In the rows, zero is written as 128.
One turn sends every row of this set to another row. A few are shown first. Where does it send the rows asked after them?
ridom: [120 161 130 159 121 123 103 143 113 112 102 151  98 169 134 147 132  80
 146 140 131 165 145 150 148 101 137 166 149  90 137 188 133 103 123 128
 148  95 137  96 105 122 135 141 139 149 128 125 116 118 117 144 110 122
 111]
Loret: [130 132 129 149 128 127 114 158 129  78 116 131 110 129 113 103 127  88
 121 132 137 148 126 141 163 118 130 158 128 114 129 182 117 135 141 137
 108 123 186 112 112 138 138 159 112 142 108 149 127 161  96 153 115 115
 112]
faso: [116  95 110 146 144 121 150 149 130 109 112 125 116 110 138 138 113 115
 155 118 140 123 124 151 102 133 107 163 137 109 136 157 114 136 135 130
 161 121 174 107 107 118 119 163 137 123 118 117 119 129 159 161  99 127
 140]
duka: [116 133 119 125  86 123 132 143 115  77 142 121 128 123 136 152 104  95
 139 112 149 100 133 156 166 116 133 150 150 104 137 161 102 128 118  91
 153 112 158 119 129 127 132 159 113 122 111 119 143 149 141 156  91 154
  97]
vitut: [ 98 145 123 129 117 128 102 143 128  99 114 139 121 113  90 123 116  78
 138 112 150 154 127 127 115 114 123 142 142  92 137 196 128 140 118  90
 176 110 155 127 109 140 133 151 120 142 118  60 128 128 106 156 106 134
 113]
Rofot: [138 136 114 175 138 133 104 161 127  93 118 125 114 117 144 151 104  92
 131 120 150 146 118 131 120 136 193 119 149  98 136 180 101 131 106 121
 176 108 135 128 113 129 128 147 126 142 123 117 131 124 138 160 131 116
 117]
Mul: [115 146 124 157 126 123 100 129 110  99 125 116  66  94 122 114  78  91
 163 132 140 135 148 137 149 118 172 154 132  92 141 133  96 133 112 107
 131 115 150 132 116 108 126 155 128 134 126  99 133 127 139 150 138 140
 117]
lomo: [122 143  93 128 118 124 109 142 113  90 126 149 130 113  96 130 114  82
 153  88 130 120 137 132  67 120 151 148 151  92 135 163 142 137 119  81
 124 110 161 124 126 141 120 153 131 121 128 146 132 134 147 142 104 138
 119]
mosik: [106 159 109 128 112 127 131 149 133 107 130 140 109 124  99 152  95  77
 152 146 109 140 118 111 109 103 142 154 149  85 137 150 109 166 106 164
 137  96 154 145 119 160 111 143 140 127 126 131 108 112 132 148 140 138
 127]
Nenal: [107 166 144 125 136 134  99 137 107  96 139 124  91 107 129 130 139  67
 152 106 143 144 173 126 132 123 161 147 131 105 138 139 108 135 134 123
 116 117 134 118 101 115 105 152 142 141 114 115 111 143 141 134 145 140
 117]
Kat: [ 99 141 149 147 123 122 131 155 108  96 113 127 130  95  84 129 132  82
 136 131 144 142 130 139 157 119 126 164 135 105 140 147 159 133 119 159
 162 120 160 129 107 126 133 161 154 134 115 158 133 127 148 140  64 132
 112]
Taru: [107 139 107 133 141 127 132 118 109 111 117 117 116 135 128 119 130  88
 147 136 141 141 115 123 127 120 126 174 149 121 105 129 130 127 123 110
 138  86 181 130 127 140 101 178  98 135 124 132 140 114 136 127 111 152
 110]
tafam: [126 158 125 117 134  83 102 155 133 107 116 155 114 151 118 107 100  74
 152  93 152 149 121 126 121 117 137 152 190  96 150 166 136 124 132 152
 134 129 138 109  97 130 135 157 132 120 119 134 150 116 141 145  94 137
 136]
Suz: [113 142 135 147 130 127 140 135  99  93 115 139 103 122 109 145 111  91
 153 153 133 130 125 130 106  96 121 139 150  96 123 145 105 127  92 171
 130  84 141 136 104 156 110 176 136 137 124 135 148 124 136 138 126 121
  91]
Tivav: [102 122 131 149 115 114 120 163 136  92 136 119 104 110 138 157 101  78
 133 143 161 169 145 170 131 122 140 190 137  94 149 166 110 175 132 129
 170  94 155 135 122 121 118 160 119 135 124 118 131 132 103 136  93 129
 118]
Vave: [139 158 126 108 113 136 116 157 111  98 111 110 119 156 118 122  99  70
 132 120 131 138 154 142 141 111 140 139 140 113 155 162 110 120 142 118
 167 148 132 120 115 150 146 125 129 120 111 130 107 160 139 138  97 139
 107]
Zudev: [ 90 144 112 140 119 113 102 157  97  89 121 133  90 127 121 157 131  67
 118 107 147 127 165 118 138 115 137 160 142  97 179 162 106 135 122 142
 146 118 165 136  94 113 140 168 131 129  91 151 129 123 129 151 126  99
 126]
sorav: [134 144 118 149 107 106 121 147 131  99 109 130 131 114 138 127  99  83
 140 112 111 151 120 137 136 107 158 153 140  94 134 164 185 134  95 131
 161 102 174 133 116 156 121 144 151 129 118 104 122 123 149 136  86 131
 127]
Sel: [120 136 120 137 132  93 154 133  94  80 117 111 100 118 103 109 126  86
 145 126 129 127 114 134 124 139 140 143 134 122 142 149 109 130 146 119
 132 147 155 134 118 160 159 156 139 140 146 145 149 105 142 151 110 119
 125]
vogi: [128 157 144 130 120 121 137 122 102 125 116 141 124 112 107 107 101  65
 156 132 148 167 125 135 112 101 116 147 169  99 137 166 123 139 131 123
 129 122 161 162 137 123 138 129 141 121 144 133 104 124 128 125 123 134
 135]

Sel -> Tivav
Mul -> mosik
Rofot -> vogi
Now find these:
faso -> vitut
duka -> sorav

